128 stands for zero in the data rows.
Every row has a hidden score. In each pair, how much higher is the second row's than the first's? 10 means about the same, 20 much higher and 0 much lower. The score is a weighted sum of the row's numbers plus the product of two more (or one squared), each taken from its middle value.
[147 120 126 147 111 156 134 143 114 128 143  91 130 134 130]
[119  95 111 150 173 120 131 144  97 171 142 142 171  90 148] ~ 13
[122 126 161 138 117 128 104 106 110 123 120 122 107 121 146]
[104 115 142 172 121 129 105 132 130 144 125 143 132 135 141] ~ 13
[121  85 117 124 136 132 163 125 126 155 147 141 128  94 130]
[112 116 116 105 146 125 131 104 116 126 141 141  94 143 142] ~ 14
[113 146 131 118 120 116  94 111 160 109 108 111 165 138 154]
[114 154 160 150 129 151 149 152 167 123 135 108 139 149 125] ~ 10
[ 97 123 161 144 126 140 125 125 137 135 111 127 146 127 148]
[134 120 114 125 130 140 132 165 117 139 124 112 133 135 118] ~ 16
[141 155 139 131 103  99 103 128 139 112  99 103 107 163 126]
[143 139 125 146 111 157  96 131  81 121 112  94 113 136 114] ~ 12
[ 95 130 160 157 194  96 186 122 165 120 124 161 147 136 165]
[128 118 106  98 127 100 142 144 128 152 140 126 110 124 119] ~ 10
[127 107  92 105 144 119 146 130 135 144 121 131 133 110 117]
[ 84 105 163 152 132 119 126  89 145 107 121 136 147 117 180] ~ 5
[143 148 162 131 122 136 137 156 150 124 130 106 135 147 105]
[124 154 138 119 111 121 124 129 169  88 119 105 118 163 127] ~ 8
[151 143 129 174 134 139 137 155 106 121 140 116 121 146 116]
[144 139 141 165 139 129 126 146 133 114 142 100 125 156 135] ~ 8
[111 101  89 126 134 132 184 149 142 163 153 153 153  92 118]
[130 158 155 128  77 133  75 108 135 111 127  93 111 153 144] ~ 9
[ 85 124 128 131 132 145 161 119 166 113 130 172 149 113 158]
[152 152 142 115 120 123 140 170 131 147 121  89 129 159 112] ~ 9
[121 111  95 115 148 123 152 138 102 160 135 162 142 101 116]
[ 88 104 160 155 116 112 120  69 130 109 109 139 151 105 187] ~ 5
[100 149 142 128 135  95  97 135 132 193 114 138 128 124 130]
[128 126 148 150 112 157 124 145 117 143 127 134 143 120 108] ~ 9
[141 137 141 142 138 125 107 143 125 137 122  95 132 155 118]
[128 103 131 174 137 135 128 142 152 133 132 154 149 126 140] ~ 13
[121 121 134 115 115 134 107  93 114  83  67 117 155  98 152]
[ 86 128 158 162 153 100 113 114 128 116 121 146 165 131 169] ~ 13
[109 131 154 132 117 127 107  95 170 104 125 174 139 104 153]
[106 136 140 116  93 121 120 132 127 126 120 129 122 130 121] ~ 6
[186 118  87 112 141 140 162 156 120 142 134 123 112 138  86]
[103 100 117  94 150  90 106 105 161 119 125 163  99 134 148] ~ 11
[101 147 139 101 115 108  92  81 135  86 122 133 121 142 161]
[129 154 144 104  60 133 103 111 137  82 116 104 107 135 139] ~ 9
[149 155  85  69 103 139 172 170 162 148 147 131  84 136  54]
[133 133 138 139 112 145 101 136  97 143 126 118 140 119 132] ~ 16
[152 134 126 133 134 135 132 146 163 125 134 121 124 150 121]
[125 129 134 139 131 124 134 139 128 111 119 106 127 151 114] ~ 9
[ 77 151 191 153 108  95 100 126 171 116 144 111 173 162 155]
[122 108 113 133 135 123 146 135 134 147 111 120 157 103 129] ~ 19
[ 88 137 155 110 105 118 106  83 123 110 115 128 100 119 150]
[161 141 132 127 117 122 119 150 152 113 113  90 132 158 106] ~ 12
[178 113 103 136 133 140 150 154 124 151 106  99 150 121 111]
[202 152 117  95 101 134 120 146  96 127 127  69 101 126  94] ~ 5
[124 149 107 128 142 136 128 120 143 105 117 125 136 107 103]
[146 142 166 154 121  91 123 131 155 170 110 124 140 144 128] ~ 6
[106 146 112 119 113 115 129 103 153 136 127 149 123 118 133]
[136 135 136 139 117 132 155 143 113 116 140 139 135 107 135] ~ 12
[107 146 123 125 136 105 131 111 147 136 143 156 137 122 138]
[136 164 144  80  98 125  95  90 142  97 131 127  98 134 129] ~ 6
[ 67 100 137 122 142 126 118  99 124 150 138 151 128  96 148]
[143 148 146 112 109 142 114 148 145 135 137 117  55 166 102] ~ 9
[159 129 139 123 137 107 139 152 133 123 124  93 141 129 120]
[119 114  99 137 143 151 153 143 122 147 154 126 160  87 117] ~ 13
[120  88  92 149 163 142 175 170 134 154 154 160 149 111 109]
[106 140 137 168 157 115 133 118 127 117 113 146 162 116 148] ~ 13
[124  96 114 148 164 134 153 144 114 158 127 146 165 109 129]
[ 83 101 147 130 133 126 115 115 176 154 128 149 128 127 158] ~ 4
[138 130 131 117 104 151 129 124  93 114 113 109  93 129 103]
[144 146 140 126 134 115  98  90 143 131 135 124 111 146 144] ~ 9
[159 121  82  97 165 131 149 133 112 126 140 124 116 115 109]
[153 114 141 158 135 124 138 143 160 122 151 139 144 161 137] ~ 9
[114 115 150 144 147 126 104 104 125 123 137 148 112 118 154]
[143 106  79 131 161 128 150 149 129 136 122 131 169 122 140] ~ 17
[113 153 151 146 146 121 133 141 137 126 145 125 141 165 144]
[107 122  99 110 149 103 132 110 177 122 132 178 132 121 143] ~ 9
[105 112 132 137 140 127 151 138 105 148 116 139 137 106 130]
[143 166 137 124 125 123 139 164 138 110 139  89 117 172 103] ~ 9
[165 138 120 115 138 115 112 140 116 124 120  92 114 161 119]
[174 125  70 108 182 114 169 180 103 168 134  75 107 131  89] ~ 12
[116 125 124 133 155  86 132 155 192 121 134 143 154 177 144]
[127 133 143  94  73 132  92  80 105  84 126 124  83 134 147] ~ 6
[111 136 169 143 136 125 103 121  82 151 111 122 157 100 154]
[121 150 140  88  95 119 115 139 128 143 112 104 110 154 120] ~ 8
[ 96 147 170 123 106 109  84 112 136 111 113 133 120 144 140]
[121 115 126 123 113 124 123 141 156  96  96 124 114 121 100] ~ 9
[116 102 154 168 170 120 129 112 100 151 122 149 155 108 156]
[165 124 119 144 143 120 143 163 141 140 133 136 132 125 112] ~ 10
[113 119 110 114 129 128 141 139 132 147 151 131 109 126 105]
[114 133 148 124 113 103  98 109 112 132 139 119 103 138 139] ~ 10
[159 127 113  94 139 129 118 151 111 143 126  93 106 150  94]
[128 135 120 107  98 115 111 112 151  94 141 141  87 155 119] ~ 10
[ 97 138 111 107 132 114 115 131 152 120 149 147 102 134 129]
[149 124 135 129 135 131 149 151 139 136 123 122 141 138 121] ~ 8
[151 131  96 127 142 148 176 157 152 157 147 121 135 139  90]
[119 126 148 147 114 160 115 134 107 151 108  92 140 149 140] ~ 16
[187 160  74  55  98 137 139 154 162 118 132 101  92 133  69]
[142 165 160 117  96 121  83 114 144 107 106  96 116 132 133] ~ 14
[128 129 148 105 102 110 128 122 148  92 117 108 124 151 144]
[150 155 142 137 117 142 132 150  86 146 113  82 118 141  85] ~ 15
[141 114  91 113 150 118 141 150 130 143 111  97 130 143 125]
[164 122  87 104 124 163 169 158 116 122 141 130  82 104  88] ~ 3
[ 91  83 136 163 167 112 147 135 104 167 118 172 169  71 157]
[156 117 134 128 125 156 140 151 117 148 147 130 130 134  92] ~ 1
[124 115 161 179 138 117 119 142 135 119 148 120 121 172 136]
[109 150 180 131 115  87  69  80 158  95 120 119 121 162 167] ~ 5
[127 153 170 151 104 123 105 122 136 103 132 102 125 162 137]
[110 123 138 126 141 146 136 118 124 138 121 131 136 121 139] ~ 10
[116 115 136 133 136 106 103 135 157 128 129 123 180 116 144]
[129 125 122 125 149 120 122 126 121 107 123 111 139 135 120] ~ 13
[156 148 159 170 147  57  78 123  98 101 110  81 169 140 173]
[ 93 105 133 140 135 124 125  78 109 111 126 175 133 103 184] ~ 9
[142 149 126  80  88 139 143 116 127 133 124 129  74 133 101]
[142 109 117 133 104 141 129 111 186  93 115 124 169 119 142] ~ 13
[131 117 132 144 153 104 130 150 136 137 125 106 152 155 145]
[136 147 144 125 111 137  97 135  96 134 120 109 126 139 115] ~ 8
[103  92 151 150 165 142 123 110 118 117 117 153 152 124 164]
[122 156 142 119 112 121 107 105 140 113 117 122 122 138 128] ~ 8
[115 143 135 115  92 120  77  65 110 110  85 129 132 110 163]
[ 98 104 154 131 120 133 123  69 124 113 119 178 139 101 186] ~ 7
[145 155 134 101  99 107  96  89 104  81 122 119  82 130 135]
[126 144  95 122 154 130 132 140 155 145 161 148 150 119 118] ~ 10
[112  78 129 161 159 136 132 120 123 157 144 165 166  87 158]
[161 133  63  74 122 107 155 151 157 130 128 114 110 137  94] ~ 10
[123 126 156 106 105 118 107  96 114 122 121 108  98 138 134]
[125 137 126 146 114 146 144 121 125 125 130 144 128 108 120] ~ 17
[ 78 103 143 183 161 114 137  97 151 130 148 186 166  98 179]
[121 149 190 151 129 104  94 131 168 126 124 111 140 160 157] ~ 4
[130 144 127 141 134 146 126 125  98 109 133 107 129 101 128]
[105  88 136 166 164 134 141 150  92 173 131 163 164  98 139] ~ 9
[130 136 113  95 140  85 132  96 134 119 111 156 102 122 139]
[102  95 106 108 145 118 152 115 143 149 140 164 134  96 141] ~ 7
[126  72 135 176 193  94 122 109  76 163 111 146 174 124 177]
[115 114 120 132 124 123 159 155 128 137 106 125 147 129 126] ~ 5
[116 114  96 116 152 122 147 137 125 146 145 149 112 125 112]
[131 158 142 130 112 121 129 142 132 135 124 118 127 138 116] ~ 10
[ 59  94 118  99 165 112 124 129 183 194 125 167 152 152 147]
[115 132 148 129  88 150 111 107 128 114 122 111  98 155 139] ~ 4
[140 164 108  82 102 137 115 124 119 102 120 111 104 147 111]
[172 149 133 157 106 132 149 142  92 139 117  93 124 153  93] ~ 11
[115 127 110  83 124 101 129 119 151 135 131 157 128 116 123]
[127 109 144 175 160 149 138 120  79 125 117 150 152 107 167] ~ 18
[131  93  74  93 124 140 152 159 124 159 128 117 105 109  86]
[ 54 111 117 157 156 122 141 123 176 123 144 179 143 107 147] ~ 9
[127 151 162 143  92 114  78 121 140 120 121 124 128 140 135]
[ 81 113 131 131 127 107 129  98 120 125 118 174 145  96 167] ~ 11
[104  98 105 158 171 150 177 157  93 164 144 138 154 107 117]
[119 145 142  82  75 140 105  98 121  87 100 108  77 121 126] ~ 3
[109 120 124 109 119 110 115 115 144 133 132 156 116 106 125]
[144 137 149 132 116 142 153 180 138 164 131 126 138 149 108] ~ 9
[130 117 117 144 133 136 146 154 140 160 140 127 145 112 103]
[132 145 129 115 130 122 121 109 111 110 136 114 104 144 119] ~ 10
[115 127 124 140 127 127 131 148 115 157 159 112 137 119 120]
[ 99 120 160 153 131 107  98 134 127 158 126 120 156 135 152] ~ 10
[184 112  83 104 144 135 152 181 112 139 132  79 121 152  76]
[139  88  81 135 169 116 165 158 136 153 153 175 140 114 116] ~ 10
[144 168 143 150 115 124 107 108 147 100 136 106 133 156 157]
[112  92 135 118 112 139 113 111 133 136 125 156 107 108 132] ~ 5
[129 130 109  96 109 130 114 105 138 115 125 147 112 102 130]
[157 134 134 169 120 144 204 188 116 175 142 147 116 142  92] ~ 10
[115 120 139 141 130 134 114 135 109 143 122 123 137 119 132]
[129 110 111 128 129 132 166 152 120 150 137 129 141 125 133] ~ 12
[111 105  80 101 183  96 142 148 163 160 138 168 137 106 118]
[136 144 160 145 111 154 118 151 107 125 118  94 139 137 123] ~ 9
[138 115 112 139 161 134 145 161 143 169 130 127 163 117 104]
[120 138 133 152 135 145 151 154 139 146 135 136 148 130 132] ~ 12
[ 76  76 142 190 181 116 150 109 120 189 128 176 156 104 169]
[ 90 162 198 140  67 128  69  89 140 100  94 126 113 149 166] ~ 6
[163 137 125 145 140 130 132 153 116 129 120  89 123 133 113]
[140 127  68  90 126 131 155 124 127  97 144 133  85 157  94] ~ 8
[131  85 106 133 164 115 150 127 115 134 137 155 159  99 144]
[ 89 144 134 155 157  84 120 148 169 149 136 144 159 145 144] ~ 9
[104 154 146 110 116 104 111 119 151 122 139 116 126 147 129]
[141 144 114 100 127 119 116 116 118 131 121  97  97 143 104] ~ 13
[118 142 146 141 138  83  99 107 119 122 130 110 110 138 137]
[130 136 106 112 130 117 135 146 184 113 130 141 138 165 107] ~ 9
[131 106  97 126 138 155 141 161  99 151 137 137 121 105 106]
[115 139  72  80 102 111 132 110 160 108 142 141 129 107 119] ~ 8
[158 104 130 152 155 131 157 155 123 147 138 111 127 158 105]
[158 137 134 129 117 155 108 116 120 110 118 121 111 115 110] ~ 13
[136 154 128 109 137 103 118 107 124 104 115 121 123 141 126]
[140  96  92 131 148 142 152 148 120 150 131 155 158 104 111] ~ 10
[126 138 143 136 102 133 100 155 108 133 138  97 121 146 106]
[117 118 105 134 151 115 152 132 150 120 149 128 168 141 146] ~ 12
[138 116 131 136 131 144 156 145 126 113 137 121 147 133 124]
[174 113  75  90 110 135 154 146 158 114 141 131  95 134  86] ~ 8
[111 115 156 144 111 137 122 123 121 127 125 135 140 135 144]
[160 137 120 130 143 137 133 160 107 142 120 108 144 142  95] ~ 12
[ 87  96 104 101 149 110 135  95 135 124 133 187 137  97 154]
[ 97  92 117 129 171  99 127 103 130 152 139 156 150 108 164] ~ 10
[136 135 139 126 127 145 126 147 107 151 130 106 127 132 116]
[122 130 130  85 108 119 128 124 113 145 120  96  95 161 103] ~ 9
[171 128 136 117 146  93  95 121 101 129 109  91 119 164 138]
[157 130 138 141 112 157 135 118  99 100 105  90 129 143 127] ~ 9
[136 129 112 139 109 147 143 125 120 123 129 137 125  94 118]
[129 134 140 144 140 123 118 116 132 118 136 119 116 142 143] ~ 9
[121  90 132 156 150 147 122 134 114 151 121 145 147 104 153]
[144 148 125 109 115 135 125 154 107 140 113 103 160 138 119] ~ 10
[110 111 109  82 108 121 120 125 122 123 147 162  77  79 105]
[ 78  92 158 176 158 117 132 117 129 154 134 184 185 101 184] ~ 15
[126 120 124 135 134 128 134 127 112 133 124 121 129 136 132]
[112 130 134  99 152  73 106 126 147 137 141 129 128 161 133] ~ 6
[150  88 115 128  98 153 124 111  51 124 106 105 103  92 129]
[116 139 160 137 142 113 119 127 114 130 147 119 132 135 117] ~ 8
[123 103 109 124 169 130 147 136 126 148 137 130 112 129 125]
[128 152 149 128 104 152 128 156 121 151 109 106  79 143  85] ~ 9
[152 119  68 102 146 158 194 165 129 173 149 137 122 111  93]
[117 117 131 143 167 110 126 132 140 145 141 155 145 123 143] ~ 14
[131 114 110 134 133 151 164 136 110 138 138 123 141 105 122]
[164  86  85 119 139 154 180 183 123 127 134 109 118 142  74] ~ 11
[110 158 155 141  79 165 124 149 143 133 123 140 152 111 116]
[144 156 143 138 145 110 111 138 104 147 125  94 136 159 119] ~ 11
[140 152 169 145 139 136 121 124 106 107 126  91 146 166 131]
[142 142 226 190  88 161  82 118  50 138  88  71 145 123 162] ~ 12
[123 141 156 133  97 155 133 127 124 121 135 126 104 131 128]
[ 99 103 136 149 211  60 140  96 113 122 111 156 161 138 195] ~ 14
[144 144 113 108 129 134 129 119 115 131 113 123 141 110 127]
[151 147 106  92 130  97 123 110 147 117 131 151 124 142 116] ~ 8
[ 87 119 130 151 139 107 135 102 140 137 121 161 161 109 175]
[172 147 128 115 144 124 128 140 113 135 140  80 133 147 101] ~ 6
[124 102 126 138 161 103 117 132  98 161 111 114 157 110 150]
[160 171 124 104 128 135 133 163 124 121 137  73  84 168  72] ~ 6
[102 110 124 135 151 104 129 119 151 124 139 163 166 114 150]
[110 138 120 140 141 147 112 100 102 122 133 152 117 104 131] ~ 13
[105 132 155 144 103 151 107 119 123 130 116 141 122 114 143]
[163 117 126 133 136 153 150 156  75 128 101 100 131 126 109] ~ 12
[102 104 135 184 165 126 162 145 123 138 149 152 153 120 152]
[107 119 109 146 162 112 127 128 122 129 129 154 167  86 144] ~ 11
[112 132 144 112 124 126 119  84 136 105 119 144 115 123 153]
[126 175 150 134 124 146 129 131 134 100 133  93 107 140 137] ~ 13
[109 100 126 142 137 109 120 112 139 145 124 146 162  91 169]
[110 126 148 125 128 122 112  85 110 125 133 158 150 104 173] ~ 8
[ 86  96 145 157 182  77 149 105 121 146 138 170 175  96 186]
[132 140 182 128  66 172  86  71  85  75  91 104  77 126 156] ~ 9
[ 97 118 141 125 147  88 130 127 156 132 130 124 143 152 145]
[140 123 164 168 118 119 141 148 131 116 154 117 165 131 137] ~ 14
[119 124  94  60 106 102 130 115 175 124 108 162 103 107 109]
[127 103 163 148 129 126 111  90  99 121  94 184 155 104 198] ~ 16
[134 136 120 137 116 146 118 108 121  99 135 130 104 124 124]
[133 141 110 164 144 138 138 151 112 144 154 138 160  96 121] ~ 13
[131 138 137 126 127 109 115 121 154 107 120 128 133 157 139]
[129  92 111 123 155 108 117 107  97 148 141 123 120 102 132] ~ 9
[151 127 132 128 147 146 160 146 142 132 121 111 126 140 114]
[119 125 138 105 108 122 131 133 134 127 126 103  89 163 108] ~ 7
[135 142 122 114 115 122 127 117 136 114 145 125  87 136 110]
[122 133 104  97  94 143 104  87 139 102 145 167  90  91 115] ~ 9
[148 152 125 143 147 121 132 157 113 145 106 115 134 131 100]
[122 117  91 102 134 134 139 108 160 100 144 155 133 121 122] ~ 3
[111 124 129 101 120  99 120 102 121 113 130 148 109 109 138]
[104 142 119 145 147 113 122 123 147 130 125 122 122 144 126] ~ 13
[107 112 143 142 126 101 109 133 124 137 138 135 128 131 144]
[162 140 145 119  99 162 138 127  66  99 111  85 143 114 120] ~ 8
[135 136 141 135  84 143 123 127 101 107 124 122 116 102 131]
[150 122  94 116 149 152 151 153 125 149 122 121 141 116 106] ~ 10
[129 102 121 107  81 134 117  91 158 128 146 136  85 124 137]
[150 150 153 130 100 132  93 109 113 102 111  94 136 150 145] ~ 17
[149 116 128 143 141 124 129 126 123 133 125 124 133 136 124]
[112 130 127 127 165 106 137 131 124 191 147 148 174 115 150] ~ 9
[168 127  87 125 116 142 164 178 121 132 136  94 106 129  67]
[163 158 112 123 111 155 158 162 146 120 141 115 112 142  83] ~ 9
[132 108  78 103 171 147 151 138 111 160 119 144 122  99 109]
[131 160  87 128 154 137 132 147 108 104 117 150  85 159 121] ~ 17
[120 140 160 153 131 141 132 172 121 139 108 121 151 148 118]
[133 131 123 136 149 115 128 134  94 151 126 135 135 124 138] ~ 11
[176 120 119 110 120 125 121 125 122 117 131 133 139 128 122]
[155 168 124  95  95 125 130 160 145 129 139 100  84 160  81] ~ 10
[129 112 110 102 135 121 126 121 130 107 107 130 119 125 124]
[134 123 112  99 147  99 149 121 109 151 117 155 121 127 134] ~ 10
[128 113 103 128 128 123 127 141 126 142 119 125 148 134 137]
[136  91  94 143 174 119 149 147 120 165 143 154 139  95 127] ~ 6
[110 135 130 101 118 125 114  81  98 114 127 128 106 115 151]
[119 150 130  93 108 114 121 133 160 125 133 116 115 144 116] ~ 7
[133  83  80 134 150 133 165 151 145 164 143 139 128 116  97]
[ 88 129 131  94 114 118 132  94 134 112 152 164 121  67 140] ~ 8
[115 135 127  93 114 127  82  93 122 148 112 130 102 135 116]
[148 128  99 129 150 141 141 158  95 137 132 125 124 121 102] ~ 17
[ 93 141 136 116 127 108 102 112 143 108 107 155 139 127 145]
[143 128 134 157 126 134 145 133 117 152 130 122 140 138 131] ~ 9
[110  98 142 159 184 115 137 116 111 151 125 153 158 114 163]
[107 111 146 152 102 144 135 118 102 120 116 139 141  90 144] ~ 8
[126 128 156 168 130 162 118 145 117 112 117 117 142 137 123]
[176 101 103 124 128 162 170 158  48 136 140  90  78 123  62] ~ 3
[141 131 130 147 121 153 153 143 120 116 123  98 144 134 105]
[144 128 145 122 146  87  87 106 138 146  96 121 138 162 145] ~ 10
[131 109 123 161 139 151 142 121  87 115 122 117 145 100 144]
[143 142 182 166 130 131 114 153 115 132 136  90 128 168 121] ~ 6
[ 95 143 151 150 141 102 107 112 127 104 111 118 160 163 157]
[134 138 133 144 153 125 118 112 121 137 115 137 138 136 138] ~ 12
[157 162  84 101 147 121 119 135 142 130 124 153  91 165 110]
[143 144 167 128 114 111 109 114 131 122 120 137 104 161 128] ~ 8
[128 171 126 128 133  89 130 104 198 107 124 156 169 152 145]
[120 110 126 152 155 112 116 141 108 159 124 140 132 117 135] ~ 13
[121 154 183 175 122 125 136 134 126 151 107 104 157 149 148]
[138 137 103 104 127 117 136  95 132 109 137 139 130  96 127] ~ 10
[113 110  89 128 156 119 143 137 122 148 139 149 130 107 129]
[146 161 125  84  78 123 102  88 162  92 117 110  94 142 132] ~ 2
[136 127 138 131 127 131 118 117 112 115 122 125 109 131 129]
[133 163 144 108  80 113 112 154 126 110 110  99  99 155  93] ~ 8
[129 129 134 164 114 142 123 134  99 110 125 103 144 148 141]
[116 129 101  83 118 135 127 117 136 115 120 140  94 100 108] ~ 4
[ 79 127 148 113 139 108 111 104 165 154 131 166 146 111 156]
[127 151 133 105 125 121 108 125 162  86 124 133 137 147 134] ~ 13
